One turning vector, and how many steps it has turned:
The counts run from 0 to 397.
[ -8   5  51  51  -2 -30  22 -19  -1  -4  -2  12  31  -6 -34 -35  32  23
 -25   3  20 -21  11  12 -20  24 -18  15   1   7   2   0  14  -3  28  -6
 -25  -5   0  14 -50   1  20  14   1  39   9 -51] -> 195
[ 16  -1  10  17 -16  18 -18   5 -18  54   2  16   4  10  11  -3   2  32
  -4  16 -22  -6  35  12 -20   1   9 -16  12 -46  36  35  25 -20  38  28
 -51  -2 -41  14 -42   8 -24   9  -7 -19  13 -21] -> 287
[-20 -23  29  20  33   7 -18  -9   9 -23  25  15  -6  -5 -11 -31 -15  50
 -10  18  22 -20  22  26 -11   1 -12 -13  20 -27 -20  11   2  -9  28  -9
 -27  11 -19 -25 -51 -15  34  14  -4  -6 -53 -48] -> 382
[-21  12  54  40 -21 -29   2 -31  11  -4  10  10  28  -7 -27 -28  10  33
 -26   9  19 -18  16  29 -18  30 -24  13 -28  15 -11   2  -7  10  20 -11
 -28 -12   7  18 -51  -8  -3  32  -9  34  -1 -47] -> 206
[-15   1  32  24 -30 -12  10 -13 -17   2  14  -6  -8 -19 -23 -16  -3   9
 -31  -1   0 -36  19  52  -5  37 -21 -10  -2 -40  13  10  11  -2  40   2
 -21  -5 -42  31 -44  -9  25  -3 -46  13   9   8] -> 27
[ 15 -12  21   6 -38  12 -15  -9 -23  28  -9  25  -4   0 -13 -12   1  40
 -21  45  -8   7  45   6  -6  24  -7 -41  11 -40  23  33  20 -32  18  23
 -36   8 -48 -18 -17  10   1  -6 -35 -22   3 -16] -> 296
[-18 -17  15  19 -20 -17 -34  -8  29   9  27  16  13   2  -3 -23  15  43
  -7 -18  37 -35  -4   6 -11   8 -32  -9  -4   4  24   8   7 -20  52  -7
 -33 -19   2 -27 -71 -12 -14  27 -10  24  -9 -13] -> 225
[ 19  28  21  53  28 -40   1 -22  16  25  15  34  27 -13 -16 -41  14  23
 -62  11  -9  -6   8  34   2  19   2   2  -1  -4  16 -19  -4  -5 -30 -16
 -35  -2   4  10 -16  19  34  37  -7  -6  -3 -31] -> 189
[-17  -7  10  18 -15 -12 -41 -25  28  11  17  33   8   4  -5 -43  16  66
 -31  22  24 -15  15  -6  -8  24 -47 -33 -12  18  21  12  -1 -15  18  -4
 -31  -6  16 -31 -21   7 -19  37 -27   2  -1 -19] -> 222
[ 22  18  26  54  25 -30 -12 -21   9  21  11  33  29  -3 -19 -42   5  31
 -60  19 -17  -2  12  40   4  13  -9  -3   1  -2  16 -17  10 -11 -24 -17
 -29   8  11  -2 -21  19  30  37  -8  -1  -5 -41] -> 190
[ 29  16  20  12  -9 -26  38  -8  34  10  -3  35  55  -1  -5 -25  14 -14
 -20  -4   8 -33  15  22 -17  29   0  14  15  -5 -18  -3  -3 -41   2   1
 -25 -34  -5   5 -65  -2  40 -25 -11  14 -38  -6] -> 164
[ 16   2  36  30 -30   1   1  -9 -18  34 -25   0  33  -3   5  -9 -13  13
 -14  19 -22 -21  36  27 -14  14 -15 -13   3 -26   7  23  39 -26  28  22
 -35 -18 -30  24 -51  13 -11 -13 -27   4  20 -43] -> 4
[ 26   0  11  22   6   6 -35   4  -9  77   0  22   3  12   8 -17  -6  34
 -15  17 -29  -5  25   2 -16   5  24 -22  -6 -29  22  27  10 -20  11  35
 -32  -6 -18  -5 -34  34 -18  18  -9 -33  11 -31] -> 275
[-11  -1  -7  17  25 -10 -19 -12  17  14   1   2 -27   5 -11 -32   0  33
 -57  22  -8 -32  30  28  -8  39 -42 -47  -6 -23  29  21  17  -6  33  -8
   4  19 -25  14  -8  15  16  39 -35  -7   8  17] -> 43
[-24 -17  36  -2  22   0  -1  -8  19 -10  35  11   4   7 -33 -17  -3  27
  -6  24  20 -23  20  11 -28  30   5  17  -3  -9 -22  17 -34   1  41  13
 -13  -2 -16 -15 -46 -20  31  15   3  16 -62 -27] -> 395
[ -6 -19   6  12  32   2 -22  -9  26   1 -28  -1 -22  13  -7 -25  -8  33
  -9  -3  17 -23  33   6  -2  18 -29 -69   3 -11 -27  29  38 -28  39  -2
  10   6 -12  -3 -66  14   3  30 -10  -8 -36 -16] -> 66
[-41  -4  28  13  30  -8  19  -7   1  -7  37  25 -28 -12 -21 -38  21  27
  -2   7  29 -22  21  11 -32  40  -1   8  12  -4 -22  17 -38  16  33  12
 -28   4 -30  15 -37 -18  32  26  -2 -17 -37 -18] -> 386
[ -3   7   1  35  48   1  -5 -16  10   0 -28  13 -15  -5  18 -41 -11  29
 -19   3   3 -19  39  26  -2   9 -30 -44  25 -17 -28  18  31 -12   9 -14
 -22  11 -13  28 -49   6   9  28  -5 -32 -23 -34] -> 360
[-14 -15  13   9  49  10 -31  -9  27   3  42  17   5  15   2 -27 -12  46
 -19  24  -2 -28  26  26 -28   4  -5   6   8 -20   2  12 -16   0  30   1
 -27  13 -10 -30 -33 -13  24  30   7  -4 -56 -34] -> 392
[-26   9  35  41 -12 -42   2 -21  17   5  14  37   7  -5 -24 -45  34  42
 -37  24  34   3  12  -5 -10  33 -18 -18 -28  18  15   5 -13   6   2 -10
 -36  -6   6   1 -18  12  -2  37 -13  15  16 -22] -> 209
[ 33  22  14 -16 -12   0  16 -21  22  12   4  24  24  13 -15  -4  15   0
  -8   8   3  -3  37   9 -31  49  -2  11  25 -18  -5  30   2 -40  34  -2
 -17  -9 -27  22 -58 -43  -5   2  19  22 -44  12] -> 142
[-10   2   5  34  47   0   0 -14  12  -1 -24   7  -1   2  19 -34 -15  25
 -10   0   2 -33  44  28 -13   4 -35 -37  21 -14 -29  15  25  -5  22  -4
 -32   9 -16  34 -62   1   9  27  -2 -23 -22 -34] -> 361
[-25  12  49  38 -21 -37  12 -29   9  -5  14  13  18  -8 -31 -29  17  30
 -30  15  26 -11  17  16 -18  41 -21   3 -28  19 -11   0 -14   9  14  -7
 -33 -13   4  14 -39  -1   1  33 -14  28   2 -34] -> 207
[ 10  20  11 -12   2 -13  17 -15  42  18  14  42  20  24 -11 -14  23   5
 -28  50  12   8  43  -7 -37  47  22  -2 -16  -8   5  29 -28 -22   6  16
 -34 -11 -23  -1 -13   8  11   8  10   6 -41  19] -> 135
[-21 -26  35  16  31   7  -7 -11   4 -23  24  13  -9  -8 -19 -28  -3  45
   0  11  21 -26  19  23 -16   6 -10  -3  24 -20 -26  10  -4  -1  43  -2
 -26   9 -27 -18 -56 -24  30   6   1  -3 -53 -42] -> 383
[ -3   1   0  34  47  -4   5  -8  32   4 -39  -2   8  18  15 -31 -11  18
 -29  20   1 -33  51  17 -13   5 -24 -51   2 -13 -18  22  39 -20  19  -8
 -16   5  -6  21 -50  30  13  14  -3  -2 -20 -23] -> 350
[ 41   6  -1  -9  -2   6 -12 -23  33  12   3  38  25  22  -8  -6   9  26
 -23  34   1  16  32   5 -16  25   9 -17  26 -25  15  25  18 -56  15  -7
 -21   9 -28 -24 -34 -25   9  11  23   9 -54   9] -> 139
[  1   4  37   7 -52 -13   3 -15  -5  39  15  20   5  -9 -10   3 -19   8
 -20  33  -5   3  32  20 -14  36  27  -4 -30 -40   1  21 -22  -9   1  39
 -41 -23 -42  12 -36  23   3  -7 -34 -17  -3  -6] -> 292
[-20   2  22  15  -3 -30   7 -16   7   0  10   3 -31 -16 -43 -24   7  19
 -51   6  16 -29  14  29  -2  60 -13 -41 -20 -19   5  10  -9  -1  26   1
   3   6 -36  21 -22   8  36  21 -42  -1   3  25] -> 40
[ 25  37   4 -13 -10  -4  33 -25  28  18   5  34  22   6 -12 -21  20  -9
 -11  19   7  -6  37   0 -37  59   3  17  10  -2  -6  29 -21 -30  18  11
 -23 -15 -23  40 -32 -26  -3   5   5   6 -34  24] -> 144
[-20  13  39  24 -32 -26 -18 -30  21   2  30  15   3 -13 -17 -20   5  34
 -23 -11  23 -21   1  28  -9  42 -24  15 -27  12   1   2 -28   7  23  -8
 -26 -17   8  19 -59 -18 -16  44 -13  16 -13 -15] -> 217
[-15   5  18   8 -34 -29 -26 -26  25  21  42  33 -16 -15 -20 -34  14  32
 -22 -21  28 -24 -17  13   0  53 -17 -13 -22  12   6   0 -42  -9  20   4
 -17 -19   5   1 -54 -12 -14  42 -28  -9 -15  14] -> 229
[ 47  23  -6  27  22 -11  16 -13   8  20 -16  42  32  -4  -6 -51  35  16
 -32   1  -4 -16  18  15  -7  17 -27 -13  56  -3  18   3  34 -49  -4 -16
 -24  -1  -7   7 -27  -6  29   5  -2 -10 -10 -11] -> 170
[  4   5  31  33 -40 -32  13  -7 -12  33  -1  33   2  -8  -9 -18  14   9
 -40  14  12   3  19  20   5  19  25 -37 -16 -37  22  12   9 -16 -11  16
 -52 -28 -37   7 -35  38  25 -12 -33 -17  24   8] -> 9
[-17  -9  16  30  41   5  -3  -9  -8 -16   0  12 -19 -15   1 -38  -5  38
   2  -4  18 -24  28  32 -11   5 -24 -23  29 -19 -26   9  14  -1  34  -4
 -33  14 -24  15 -67 -21  18  18   3 -19 -37 -41] -> 372
